Rotation paths and how fast each direction turns (deg/step):
Each turn is a multiple of 5 degrees from 10 to 175, or 0.
Each row of a path follows its step; steps can be skipped.
Path 1:
step 2: [ 18  16   3 -14   2   0  39  -2  -3 -13   7 -14  -4   1   0   3   7 -12
 -11 -40   2   8  -3   8  26   0  10   5   8  17  -4  -2   4   5 -16  14
   4   6  -5  35  21   1]
step 3: [ 10  19  15  10   9   0  -1   1 -16 -16  29 -23 -26   1   1 -16  -5 -13
  -7 -35   3  -6 -15   6  -3  -8   6  -7  19  14 -10  21  10  -6 -27  17
   8  -5  -8  11   3  12]
step 7: [ 22   7   2 -10   5  -2  22   1 -15 -15  22  11  21  25 -12  -4  -1  -2
 -21 -12  18  -8  -1  25  11 -31   3  -7  12 -16 -14  21  20  -5  -3  -9
 -11   5  -4   6 -16   7]
step 8: [  5   0  -1   3   1  -6  29 -11  -8  -3  20  18  -5  31 -11 -24   6 -11
 -11 -23 -11  -5   6  -3  28   2  -8  11   5 -16 -23  10  20   4 -14   6
 -23  12  -6  10  10  14]
step 12: [ 16  -2  -4 -14 -15  17  10  -9  -4   3  23  -3  -6  25  -6   6  -3 -12
  -7 -33   1  -1 -18   3  22 -15  -4   0  13   4   1  -4 -27 -20  -4   1
  13   1 -34  27   0   2]
step 14: [ 15   6   7  19   9   0  10  14 -30  -8  28  -5   3   7 -29  -5   9 -11
 -14 -10 -12 -19   7 -15  14 -10  -5  -2  -5  16 -41  16  -3  -1  -5  -3
 -10 -12  16   8  -7   8]
step 20: [ 30   5   8  14  11 -16   2   1  -3  -4   4 -19 -10  -2 -14   6  17   2
  -6 -29   3   1  -7  -9  -1  -3 -22   8  12  10 -27   8  18 -10   4   0
  17 -26 -11  32   5  19]
step 21: [ 25  20   6  10 -11  -1  -4 -10  11  -3  23 -25 -23  -3 -18 -14   8 -11
 -28 -16 -13 -16  -4  -6   4 -10 -16   9  30  11 -15  -5  -9  -5  20 -12
   8   5   7  12   7   1]
step 22: [ 26  -3 -15  -6 -15  13  -6 -19   6 -12  24 -28   1  14 -21   3  -8  -7
 -13 -15 -12 -20 -21   0  11 -16  10  -6  15  15  -5   9 -13 -26  15   3
  -8   6  -6 -17 -15   5]
Speeds:
[-3  7  3 -2 -4  5  8 -4 -2  2 -2  7 -1 -6 -3  0  6 -7 -1 -6 -2 -3  5 -3
  1  7 -8  3 -1 -1 -6 -6 -7 -1  0 -1  3  4  3 -2 10 -5]	115
[  4  -1   1  -4   2   2   4   1   6   6   1   4   3   0   3   5   3   6
  -2   1   2  -1  -2   4  -2  -2   1  -7  -2   3  -3   2   7   4   6 -11
   9   7  -5  10   3  -8]	135
[ 0 -3  3  7  0  4 -9 -5  1  8  1  8 -6  9 -5 -9  1  2 -2 -2  5  4 -1  1
  2  4 -6 -2 11 -4  5 -2  1  2  1 -2  5  1 -4 -1  1  4]	85
[ -2   9   0  -8  -6   0  10  -3  -5   0   4  -2   5  -3   0  -1  -2   7
   1  -1  -1   5  -1   1   6   0   2  -6   9   3   6  -1  -2   5   1  -1
  -2   4 -10  -7  -5   4]	70
[ 0 -3  1 -9  0  6  3 -1 -2  4 -4  5  8  4 -3 -5 -3 -7 -2 -5 10  4 -6  5
  1 -4  8  5 -6 -1  0 -8 -3  2 -4  1 -1 -3  3  4 -6 -1]	65
[ -4  -6   1   0   5   0   5   6   2  -6   4   6  -5  -2  -5  -2  -1 -13
   0  -3  -2  -6  -1   2  -5   5   0  -2   0   1   4   1   2   1   9  -1
   0   5  -4  -4 -13  -1]	100
Path 2:
step 0: [  3 -24   0   4  -8   9  -9  23  17  -9  -5  -8  10  15 -28 -18 -21   8
  27  -8   6  15  25  22 -17 -30  -5  10   4 -20 -13  -4   5 -10  13 -16
  -1  -6  10  -4  24  21]
step 1: [  1   7   3   6   9  30  13  -5  -1   1  35  14  -2   1   5   7 -34  21
   8   7  19   0  17  22 -14 -15 -14   1 -14 -15  29   6   8 -19  28   1
  -9  20 -14   5  -7   5]
step 2: [  2 -27   1  -5 -22  13  -4  12  10 -27   4 -17  32   9   2  18 -24   4
   9   3   2  -4  22  14   1   5 -12 -12  21  -8   2 -23  20  -1  13 -15
 -14   7  -3  16  33  -5]
step 4: [ 11 -15  -1  13  -6  30 -10  -1  -4   4  25  -2   1 -11   1  34  -7   2
   2  20  14   5  13  23  -7   2  -3  -2  13  -2  24  -7  18 -18  25   1
  -8  22 -26  29   2 -17]
step 7: [ -5  -5 -10   6 -14  26  -3   7  -4  -1   2  -8  17  -3 -15  44  12 -11
  -2   2   8  25  17  21   9  13 -23  -2   6  -9  19 -12   8  -8   7 -22
 -12 -10 -28  30   9   8]
step 8: [-10  -2  25   7   1 -15  17  -5  10 -31   0  10  29  -5 -14   7  -6 -10
  21 -10  20  14  17  22  -5 -11  -6  18   3 -24  -6  27  -2  -5  14  -5
  10 -35  -8   6  12 -15]
step 10: [  1  -6  -2   0  -4   5   7  13  -9   5 -18  12  25  -8 -15  31   8  -8
  31 -13  -5  35  12  34  -5  12 -13   4  14 -12  -6  -4  -6  15  10 -18
  -2 -15   2  28  20  -4]
step 13: [  2   2  17 -25  -1  12  15  -3  -1   1   6  12  19   7 -24   9 -14  16
  35 -25 -12  25  -4  21 -10  -8 -16  -7  -5 -22 -13   7 -10  -2  22 -26
   8 -20   9   7  17   8]
step 19: [ 15 -18   8   1  -8   6  -8  -2  21 -21  20 -29   3  14 -18   7 -14  10
   1   2  16  -6 -10   8  -1 -43   7  -1   1  -7  -5 -10  16 -24  25 -18
 -14  -5 -18  12  23   0]
Speeds:
[  3  -3   3   0  -3   5   1  -4  -2   1   5  -4  -2   2  -8   0   6  -1
   1   7  -7   2  -4   0   3  -3  -2   3  -5   0   1  -5  -3  -7   0  -2
  11  -4  -6 -11   2  10]	55
[-7  5  3 -2  9 -5  1  5 -2 -4  1  7 -1  5  2  5  2  8  8  2  0  3  2 -6
 -7  1 -2  9 -4 -3 -2  5 -3  2  2  1 10  1  5 -1  2  2]	145
[ -4  -3  -1  -3  -1   4  -6   0   0  -8  -2  -8   4  -5   1 -12   1   1
   1   0   5   5   0   0  -5  -7   1   7  -2   8  -6  10   3   0  -5   8
  -1  -2  -2  -2   1   3]	130
[  3  -1  -1 -14  -6  -4  -7   5   1  -3   1   1   5   0  -8   2  -1 -11
   4  -6   5  -4  -2   0  -2   3   0  -5   0  -4   0   2   4   3   1  -1
   7  -4   7  -5   3   0]	135
[ -3  -6  -6   0   1   2 -11   4   5  -7  -1  -6  -5   8   9  12   6  -1
  -2   5   0  -2  -6   0   1   1   2  -2   0   4   2   1   1  -4  -2  -2
  -3   3   1   3   5   5]	145
Path 3:
step 0: [ -1  -1  -8 -12  21  32 -16 -19   6  -6  -7  22   2  -8  -8  -1  -1   0
  11   1 -11  25  -7 -30 -11   0   6 -11  13  10   9  17 -11  14   1 -11
  20  19  -7  18 -14  -3]
step 2: [ -5  17   1  -1   1  13  -6 -13  -8   6 -11 -13   9  16  19 -25  -1  27
   8 -10   0  15 -19  -9  -4 -20  -1  12   5   8  14   5 -10   5   7  23
  -6   5  25  -7 -15 -32]
step 5: [ 26  -7 -12  -9  12   8 -10   6  -2  28 -10  32  12   5   0  -6  25  -4
   5 -14  -4  -9  18 -11  -3  19  -9  14  -2  16  -9  -4  22   6  -5  15
 -13 -18  -7   6   4 -17]
step 7: [  6   5  10 -11  -6  30  21  10  -9   3  -7   7  -3  17 -21   9  20  10
  24   4  17  -4   7  -4   8  -1  -3  -3  13  22 -27   4  -6  14  28   1
 -12  24  -6  -3  -2  -1]
step 9: [  6 -14  -5  -9   4   8 -22  12  16   2 -22  11 -19  13 -12   1  10  14
  12   8   6   4   6 -17  -1 -11  32   1   9  36   6 -17  -1   5 -10   6
  -6 -21   2  12 -18  -9]
step 10: [ 16  -4  -7 -10 -34  17 -12  -2 -26  28  -7 -12  -6   2  -1   9  -8   8
   5 -23   5  -1 -19  -9 -15 -18   5  16  -5  -8   9  -2  12  -3   6  12
  20  -8  14  -4 -22  -1]
step 14: [ 16  13 -10 -19  12  31 -19  -2  -4  14  13   7   8  17  11  -6 -21 -11
   4   9  -3   4  -4  -5  -4   0  -8   6   1  11  -4  15  26 -14  18  17
   4  14   7   2 -30 -19]
step 16: [ 13  30  -5   7 -14  18  15  -1  -5 -16  -1 -14   0  22  -6  17 -11  18
  15 -25   4   9   7  -9   1 -24  14  13   9  23   0  15   0 -18 -10  -7
  18   7   7   8  -3  -7]
step 19: [ 14 -34   9  -9 -13  22   4  -4 -26   5  11  21  10   8 -21   0  25  14
  26 -20  -5  19  -2   0   5   7  -3  -3   2 -24  -5   9   5   9   2   3
 -12   3   1  10  -8  -5]
Speeds:
[ 5 -2  0 -4  9 -8  7 -2 -1  2  3 -2  3 -5 -3 -8  7  7 -2 -7 -3  0  3 -6
 -6 -6  4  0  0  0  2  0 -1  4  8  2 -2  2 -9 -4  4 -4]	20
[-5 -1 -2  1 11  0 -6 -5  9 -4 -9  6 -5  2  4 -8 -3 -4 -1  7  1 -1  2 -3
 -1  1 -2 -1  3 -3  6  6  2 -1  0  3 -1 -8 -4 -5  1 -5]	120
[ 5  1 -3 -3  2  5  8  7  3 -5  0  1  1  4 -1 -1 -6 -8 -1  0  8  2 -3  3
 -3  1  9  5 -5  1 -9 -4  6  5  1  3 -2 -8 -2 -1  9  1]	175
[ 8  4  3  2 -4  1 -1 -6  1  1  1  3  4 -7  0  0 -3  6  1  7  9 10 -2  2
  2 -4 -6 -1  4  8  0  0  8  3 -2 -7 -5 -2 -7  1 -3 -5]	155
[-3  4 -7 10  1  5 -2  7  4  1 -3  1  3  2 -2 -5  0  5  3 -4 -4  3 -1 -1
  8  7  8  1 -3  3 -4  5  1  0  7 -2 -1  6 -5  6 -8 -6]	155
[ -4   3  -5   5  -7   4  -4  -1   3   0   1  -7  -6   1  -3   0  -5   8
   0  -3   0  -4   7   4  -2  -9   2   2 -10   5   8  -9   0  -3  -1   2
   0  -5  -1  -2   2  -5]	55
[ 1  7  1 -3 -3 -6 -3  2  5 10  5 -5 -5  1 10 -1  5  1 -4  3  5 -4 -3 -3
 -2  3  8 11  6 -1  3 -1  1  1  0 -2 -6 -3  6  3 -3 -5]	95
Path 4:
step 0: [  3   6  -7  14  -4  -5 -15 -36   9  12   8   3   2   7 -18 -11  26  19
 -13   3 -27  -6  11   0  -9  -8  16 -17   8  15 -29 -16  -1  11  -8  14
   1 -23  -4  17  -6  23]
step 2: [  4  32   3 -10  -5  -6  17 -14  -5 -15  25 -16  -2  -9   6  -6   7   5
 -19  -4   2   6 -23  11  17  14  39 -15  22  20 -14 -13  -7   0 -11   4
   5 -12   4  16  -1 -16]
step 8: [-12  12   8   4 -14 -11   6 -13 -23  -9  10  -5  23 -23   3  -4  11  -9
   1 -11 -16   1  -6  10 -17   4  17 -42  12   3  -7 -17   6  12 -25   9
  -3  -4  -8  -1   4 -35]
step 12: [ 15  18 -18   9  -5   2 -22 -23  -6 -12  -6  -8  -8 -12   6  13   3  22
 -14   9   5   0   6  28  -3   2  14 -27  28   4  -5  -9   5  12 -10  -6
   3  17   0  42  -5  -7]
step 15: [ -8  27 -20  28 -12  15   5 -11 -15   5   5 -17  -5 -12   2   1  -2   3
  -1  10 -11  18   9   0 -27  -2  14 -31  14   6 -18   8  -6  28 -15  16
 -17  -1 -21   1  -4  12]
step 17: [ 14  16   1   9   0 -15 -17   4  -1   4   3  13   3   8  -5 -13  23  15
 -12  -1 -15  21  -8  -4 -10  -6  32 -25  19   3 -30 -33  -2   0 -11 -25
   5 -15   3  13  -6  12]
step 18: [ -3  40  -5   2 -11 -14   4 -22  -5  14  -4  -8   2   5   7  -6  10  15
 -25  -8   1  21  -5   0  -3   4  25 -14   3   7 -18  -9  -5  19   6  20
  14   4  -9  33   7 -27]
step 20: [ 12  32   5  -7   1   1   9  -6 -32   6   2   6  10   3   5   4  26  11
   7  18  10   9  -4   4  -9   5  40 -13  15 -20  -7   2  -8 -15 -24   3
 -26 -12 -14  -4  -7   0]
step 22: [ -2  19  24  36   2  -9  -2 -26   4 -15 -10   3  14 -23   1  -5   9  17
  10 -12 -24  16  12   8 -18  -5   9 -21  21   1 -12   5   9 -11  -3  -2
 -10   3 -20  22   0   5]
Speeds:
[  1  -5   1   5  -2  -1   3  -7   3  11  -7  -3  -1   4  -2 -10  -4   3
  -2  -4  -8   2   3  -4  -9  -2   1   7  -7   1  -4   0  -5   1   0  -2
   2  -2  -3   2   4  -7]	100
[  0   2  -4  -3   2  -3  -1   1  -2  -2   3  -5  14  -4   0  -4   3   2
  -2   6  -7   3  -4   4  -2   3  -1   4   0   7   9   0  -3  -1   6 -10
   5   6  -4   4   3   7]	70
[-4  1 -1 -2 -2 -4 -9  3  5  2  6  3  5 -3  3 -6 -3 -8  2 -2 -8  0 -2 -4
  0 -5 -5 -8  1  6 -7 -4 -3  5  5  7 -2 -5  1 -7  1  2]	45
[  0  -2   5  -3   4  -5   3   1   0  -2   5  -7  -7  -3   2  -4   5  -1
  -4   4   3  -7  13   0  -2  -1  -4  -3  -2   6   4 -11  -6   5  -5  -5
   0   0  -2   0  -5  -4]	170
[ -2   2  -9  -2   4   4  -1   4  -1   3   0  -9  -3   0   9 -14  -1   6
  -1   2   1   2   3   0   7   5   5   3   7  -4   3   3   4   6   0   7
   2  -1   0  -4   1  -1]	135
[  8  -6  -3   6   6   9  -9  -9  -3  -4  -4  -3   2   2   1   0  -1  -6
   5  -1  -3 -10  -3   5   1  -3  -1  -2   3  -1   7  -3   2   1   4   0
   2  -2  -7  -2  -1  -7]	25
